Rotation paths and how fast each direction turns (degrees each step)
Each turn is a multiple of 5 degrees from 10 to 175, or 0.
Each row of a path follows its step; steps can be skipped.
path 1
step 1: [  9   2  -5   6  12 -18  -4   2  -1  -3  -9   0  15  -4   1   1   3   4
 -15 -12   6  -1   0  -1  -3   0  -6  -6   2   1  -3  -2   0  -7  -2  -5
   9 -10  -2  10  -6  -5   5   4   3   7  -2 -20 -12   2   1  -6   5  -4]
step 2: [  3   2   4   3 -10 -11  10  -3   4  -3  -4   0  26   0   0   2  11   9
   3  -9  -6   3  -8  -5 -11   1   4   0   6   3  -4   0  -5  11   1   0
  -8  -9  -1  -1   3   2  -5  -4   6   0   4 -14   2  -3  -3  -7  16  -5]
step 5: [ 17   5  10   3 -27  -6  -6  -1  -8  -3   8   3   4 -10  -2  -3  -1   1
   9   4  -1   8   0  -7  -2   2   1  -5   0  -1   2   6   2  -7  -5   0
  -3  -3   3   1  -2  12  -6  -7   3   6   0 -17 -10  -2   0 -10   2  -6]
step 8: [ -1  12   3   3   1   4  -5   5   3  -6  -3   3   9  -6  -6   8  18   2
   0  -1  -7  14  -7 -12   3   6  -7   2   3   6   7  -1   3   0  -2  -7
  -5 -16  -5   5   0  11   4  -3  14   4  -1  -6 -12  -1   0  -9   0 -14]
step 9: [ -1  -4   3  11  13  -7  -4  -7  10   0  -6  -4  -3 -15   2  11   5   9
   4 -11   2  15  -1   3   4  -5  -8  -3  10   0   7  -1  -7  -2   4   3
   0  -3   1   7   1   4  -8  -4  14   8   6 -13  -5  -4   4  -1  15   2]
step 11: [ -4   2  -3   5  -9 -14 -13  -2  -2  -2  -6   1   9 -12  10  -5   4  -7
   2  -1   0  -4 -13  -8   2   8  -3  -4   2   4  -1   5  -1 -12  -2   7
  12 -11   0  11  -8  10  10  -3   4   3  -1  -6 -16   1   3   8   3  -7]
step 13: [ 11  12  -1   7  -8 -14  -4   7   3  -6   3  -2  11  -4   0   0   7   3
  -5   0   8  13   3 -12  -3  -1  -2  -3   7  17  -1  -3   0   6   1 -18
  -2 -12   1   5   6   7  -4  -2  -1  -1  -7   1  -8  -6  -4  -9  -5  -7]
step 14: [  3  -3   1   6   2  -9  -8  -3   2  -9  -1   0   0  -6   5   0  15  10
 -16  -8  -3   3 -10  -2  -5  -6  -6  -4  14  -1   2  -9   1   1  -5   2
   2 -14   5  19   1  -1  -7  -5   8  -5   7  -7  -9   0   3  -4   9   2]
step 16: [  0   4   3  -1 -12  -6  -7   0  -1  -3  -1  -3  -3  -3   5   8   7  -8
  13  -3  14  12  -4  -8   0  11  -4   3   4   9  10  -2  -7  -5   3  -4
  14  -4  -1  15   4  -1   2   0   5   1  -2 -16 -10   5   1   9   1 -12]
Speeds:
[ 1  2  1  1  2  2 -4  0  0 -1 -4  3 -2  2 -3  2  1  1  2  0  0  2  2 -1
  1  3  1 -3 -2  2  4  1 -2 -3  2 -4  3  3 -2 -2  0  0  0  0  0  2  2 -2
 -1  0 -3 -3 -4  2] | 90
[-1  2 -1 -1 -3 -4 -1  1  3 -2 -2 -1 -2  2 -3  5 -3 -2  4  0 -1  1  1  1
 -1 -2 -1  1  3  0 -2  0 -2  0  4  1 -3  2  0  0  3  2  1  1  1  1 -2 -1
  2  0  3 -1  2  1] | 110
[ 4  0 -1 -4 -1 -1  3  0 -2 -2  0 -2  2 -1 -1  0  1  2  5  2  0  0  2 -2
  1  1  3 -2  0  2  2  3  4  0 -3  1 -3  0 -2 -2  5  0  0  1  1 -1  2  2
 -1 -3  1 -1  0  0] | 140
[-2  2  2 -2  0 -1 -1  2  2  0 -1  0  4  0  1 -3  0 -4  2  0 -1 -2  4  2
  0  0  1  0  0 -2  2  0 -1  0 -1 -1  3 -1  3 -2  2 -1  2  5 -2 -2  0 -1
 -3  2 -4 -1  5 -2] | 70
path 2
step 2: [  7  10   6  -3   6  -8   9  11  -1  -6  10   4  -4  -7   9  -2 -12 -10
   0   2  -4  -4  -4   4  -3  -1   1  -4   6  -4  -4  -6   1 -11  13  11
   8   2  -4  -8  -7  -9   5 -16  13  -6   1 -17 -11   1  -4  -4  -2  -7]
step 4: [ 15  -3   3   2  -3   2   1  -7  -8  -5   0   9  -6   5  -9   8  -3  -3
  -6  -9 -15  -2  -5 -14  -3  -8 -13   1  10   2  -8 -15 -11  -1   5  -8
  -9  -5   3  -4   8  -3 -10  -7   5   5  -5  -5  -1 -13  -3  10   0   5]
step 5: [  0  -9  18  -7  -3  11   3  10   4  -4   5   2  -1  -8   2  10   4   2
  -8  -4   1   3  -2  13   8 -17   0   5  -2  12  -4  -2  -5   1   3   4
  -1  -6  13   7 -10   4 -10  -1  -5  11  -9   1  -8   9   3  16   0   1]
step 9: [ -2   0   2   9   8   1  -9  -2  -5   2   9  -1   9  -1  -6  -2   5   0
   8   2  14   5   8  -3 -12   4  10  -5  -4 -14  -9  11  -8  -7   6 -16
   4  -1   6  -3  -4   6  -9  14  -7 -12  -2  -9  -5  -2  -7 -11   9   8]
step 11: [  1  -2   6  -9  -2  -6   0  16  -3   5   5 -10   6   7  -2   2  -4   1
  -7   4   0 -14   7   3   9  -1   5   9  -6  -8  -2   5  -8  -3  -2  -4
   0  17   3  -3  -8  13  -4  -3  13  -9  -3  -9  -1  -2   3   8   9 -19]
step 12: [  4   2  -5  -6  -7 -11 -10  -8   9  13   0  -2  -7  -2  -2  -4  -5   5
  13  -7   0  -4   8  -6 -13  -6  -4  14  -2   1   1  -5  -3  16  -5 -10
   6  18   0  11   3   6  -3 -10  -3  -2   3   6   0  11   5   3  10   1]
step 13: [ 14  -4   0  -1 -15  -7  -3   2  -7  -2  -3   8   5   2  -2   2   0   1
  -7   4 -16   8   4 -14   5   7 -13  -1  -4   0 -10  -2  12  -6   4   4
   6  12  15   5  -8  -2   0  -6  -4  -2  10  12  16   2   2   4   4  -2]
step 14: [-10 -12   6   7   4   0  -6  12   2   6   5  -8  -7  -9  -8  -5  11  -3
 -10   5   5  -4   6  -7   1   0   1   9  -1   8   4   5  20   3   1   7
   5   3  -4   5  -3 -17  -9 -13  -3  -2   0   7   5  10   1   8 -10   1]
step 16: [ -6  -2 -18   3   5  -2   2   8   0  -6   3  -6   2  -4  16  -3  -4 -13
   1 -21  -1  -5  -5  -6  -4   9   4 -20   5  12  -9   3  10  -4   1   5
   6   2   7  -3   2  -4   1  -2   5   9  -6   3  -9  -2  -5   4  -6  -2]
Speeds:
[-1 -2 -1  1  2 -4 -1  1 -1  5 -2  1 -2  0  1 -2 -2 -3 -1  0  0  2  3 -1
  1  3  2  1  0 -1 -2 -4  2 -2 -1  2  1  2  2  1 -1 -3  3 -5  1  3 -3  1
  0 -2  2  1  0  2] | 25
[ 2  0 -4  0  2  0 -3 -2 -2 -2  1  1 -2 -2  4 -4 -2 -2  0  2  1  1  0  0
  1  3 -3  0  1  3  4  0 -2 -2 -3 -2  1  1  3 -2  0  3  0  0 -4 -1  0  0
  0  3 -2  0  3  2] | 115
[ 1  1 -3  3  2  0 -6 -3  2  1 -1  1 -2  2 -1  2 -3  5 -1  0 -2  1  1  0
 -4 -1 -2 -4  1 -1 -2 -1  0  1  0  0  0  0 -2 -1  1  0  1  3 -2 -1  1  2
 -1 -5  1  2  1  3] | 125
path 3
step 0: [  0   3   4 -10  13  11   7  -8   7   6  -3  -3   1   5 -10   9   2   7
 -10  12   8  -7  -4  -6   4  -9  -1  -5   8   4  -3 -12  -8 -13  15   5
  -4   8  -2  -3 -13  -6   7  -4  -7   6  16  -3   4  -8 -10 -10  -5   2]
step 1: [ -1  16   7  -5  -6  -3   9  -7   7   5  11   6   3   0  17  -2  -9  12
   8   2   2   7 -11 -12   6  10   4   5   3  13  -8   5  -1 -11  13   2
  -3   4  13 -10   2  11  10   1  10   1   0  -2  -4   0  -3  -9   0   5]
step 2: [  2   0   5   5  -4 -13   5   3   1   6   2  14  -1   6   7 -15   2   3
  -7   0   6   3 -16  12   0 -18  -7  -5  -3  -5  -8  -4   0   2  11   3
   2  -6  17  11   8   2  -7 -15   6  -2  -5   2 -14  -7  -9  -4   2  -6]
step 3: [ -4  -1   1  -4   5   1   1   9  18   1   5  -9  -2   8  -3  -2   4   3
  -9   2  -2  -3   3  14  -2   1   1  -9  -5  -1  -7  -2 -20  17  19  10
   7   9   8   3 -13  -3   3   1  -3 -11  10   1  -6   8  -1  -6  -5  -7]
step 5: [  3   1   2  15 -10  -4   5  -1 -11   4  25  14  -5  -2  -1  10   4   2
  -2  -3  -2  -5  -9 -10   9 -14   1   4 -12  -1  -6  -2  -1   0   1   8
   0  12  -2  -2   6   6   1 -10   0  -4   7   0   3   2 -20  -3   6  -9]
step 10: [ 10  -6  21 -13   3  -4 -10  -8  10 -16  16   5   4   4   2   4   7   5
   7 -11  -4  -9   2   1  -6  -3   6 -12  -4   4  -2  -5 -10 -14  15   3
  -1   3  -2   4   1   0   0  -2  -6  -3   2  10   1  -4   2   5 -10   8]
step 12: [  0  11   4  -4  20   3  12  -1  -9   8   8  11   2   5 -15   1  -6  12
  -8   0   2   5  -8   6   3   7 -13  -2  -6  -9   1   0   7   1   2  12
  -3   2  -9   9  -5  -5   9  -1   4  -1  -1   7  -5  -4 -15  -8 -13  -9]
step 13: [  0   3   4  -4  15   0   2 -13   8   8   7  -3   7   1   7  -3  -7  12
   9  -3  -3  -2 -15   3  -5  -8   8  -4   4  10  15 -13 -12   4   7  13
  -7   6   4   1  -2   8  15  -6   1   2  -4  -2   6  15   1   5  -9   3]
step 16: [ -9   7   7  -7  12   0  -1  12   3   4   1  -7   0   6  -5 -14  15   6
  11   5  11  -7 -13 -15  -4  -1  -4  -5  -4  -3 -11 -14   1  -1  18   5
   0   2  -3  -4  -4   0  10 -13   0  -1   8   9   5   7  -2   7  -7   3]
Speeds:
[ 2  1 -1  1  0 -1 -1  5 -1 -3  0  3 -2  3 -3  4  0  1  2  1 -1 -4  2 -1
 -1  0 -2 -2 -2  0 -2 -3  1 -2 -2 -1  4  2 -2 -1  2  3  1  2  0 -2  3  1
  0  1 -1  4 -2  2] | 60
[ 1 -1 -2  4 -3 -2  1 -2  0  1  3 -1  2 -1  2  1 -1  2 -1  4 -1 -1 -1 -1
 -2  2  1 -3  6  0  1 -2 -3  4 -2  0  3  3 -2  1 -2  2 -1 -1  2  1  0 -2
  0  1  1  1  2 -1] | 175
[ 0  2 -3  1 -3 -3  1  0  2  1  2  4  1  0  3  0 -1  2  0  0  2  2  5 -1
  0 -1  0  1  2 -1 -1  2  5 -4  0 -3  0 -1 -1  1  2 -1  2  3 -1 -3 -1  0
  1  3 -2 -2  3 -1] | 110
[ 2 -2  2 -3  1 -2  1 -1 -1  2 -1 -1  0 -1  1 -1 -2  2  0  1 -1  0  2 -1
  0  3  0  1  3 -5  3 -3  2 -3 -2  4 -2 -2  1 -1  1 -2 -1 -1  1 -1  1  2
  2  4  1  3 -5 -2] | 20
path 4
step 1: [-12   0   2  -1   7  -7  -8 -12  -7   1  -5   4  -5  13  -5 -13  -2   3
  -2   3  -2  -3   8   9   0   7   0   1   7  -8   1  -4   5  -1  -1   1
  -8   0   3  10 -12   5 -12   9   4  -1   6  16  -6  -4  15   4  -5  -1]
step 6: [ -5   7  -5   6  -1  -2 -11  -2   0 -11   1   9 -19  -3  -6   3 -14  15
   2   1  -6   6 -15  -8   1  -3   3   0   1  -2   7   2  -1 -12  -1  -3
   1  -6   6  -6  -5  12   0   0  -2  13  -1  -3   4   9   6   8  -4  -5]
step 7: [ -5   3   2  -3  -3  -3  -1   8   7   2  -1   9  -5  -6 -11   1   3  10
  -4   4   1 -10   0 -17  14   6  -3   5  -3  -2   2 -10   3 -10  15   4
  -5  -4  -4  -5  -4   0 -13   7  -1   2  -6  -1 -12  17   3   3  -1   9]
step 9: [ -1  -7   6   0   6 -11  -9  -5 -10  -7  -2  -2  -2  -4  -2  -8   4  16
   1  -1  -2 -10  -8   8   2 -10   8   2   8   6   0  -4  -1  -2   0   5
  -9  -6   5  -3   3 -13  -2  11  13   8   1   3   1  14   0  16   3   4]
step 12: [ -3  -2  -5  -7   6  -9 -17   0  -4   0  -2  -1 -10   4 -12  -5   5  -1
   1  -2  -6  -6   4  14   5  -5   1   5  -6  -6   2  -6  -3   7   4   6
  12   7   2   4  -1  -7 -14  12  -4   6   6   1   5   2  11   1 -13 -11]
step 13: [-11  -2   1   2   0  -7   5 -18  -9   0  -1   7   2   9   3   3  -2  -2
  -5  -4  -2  -3   9  -8   0   0  10  -8   6  -4   6  -8  -6   2   2   5
   2  -2   7  -3  -9  -7 -22  12   8  -6  -1   5  -1  -5  -2   4 -13  -8]
step 14: [ 10   1  -3  -4  -3  -2  -2  -3 -10   0   3   6  -4  -8   2   1  -1   0
 -10  -3  -5  -3  -3  -4  -2  -1  19  11   7 -19  10  -3  -1   3   0 -10
   1  -4  16   5  -2   4   0   1   5   8   6   1  -1   2  -2  -7 -18  -4]
step 15: [  6  10   1   2  -5   2   1   3   0  -6  -6  -3 -15   1 -13  -8  -8   5
 -15  -3  -1 -10   5   0  -2   1   7  -6   0  -7  14  -9  14   3   1 -10
   3   0   3   9  -1   5 -10  13  -4  -5   0   8  -2   0  -2  11   0   2]
step 16: [  5   0  16  -9  -4  -8   4   2   1   8  -2  -2  -8  -1  -6   8 -10  -7
  -6  -1  12  -3  -3   2   8   1 -10  -2  -2  -2   6  -1  -3   1   9 -11
   2   1   8   3  -3   1 -15  -2  14  -2  11  15  -9   4   2   1  -9  -5]
Speeds:
[ 1  0  4  1 -1  5 -4  2 -5 -3  3  2  3 -1  2  3  2 -3  0  3  1  0  0  1
 -3  0  0  0 -1 -3  2  2 -2 -2  1 -2  2  1  1 -4  1  1  0  1  1  0 -1  0
 -1 -1 -1 -2  0  0] | 125
[-1  1  3  2 -3  0 -2 -1  1  3 -1 -3  0 -1 -2  2 -5  0  0  1 -1 -2 -2 -3
 -3  0 -2  1 -1 -2 -2 -1  0  2 -2  1 -2  1  2 -1  1  4  1 -2  3 -1 -3  2
  1 -1  4  0  0  5] | 25
[ 1  2  1  1 -3  2  0 -1  5 -2 -1 -1 -2 -2  1 -2 -2 -3  1  2  1 -1 -2  3
  0  0  0  0  3  1  0  0  0 -1  0 -5  1 -4  3  4  2 -2  3  2  2  1 -1  1
 -2 -2  1  2  3 -2] | 70
[ 3 -3  3  2  0 -1  3  3 -1  0  0 -3  0 -1 -3 -2  1  0  1 -1  2 -1  1  2
 -2 -2  1  0  0  3  1  4  3  2  0 -2 -4  3  3 -2  1  0  1 -1  0 -2  4  4
 -1  3 -2  2  1  1] | 55
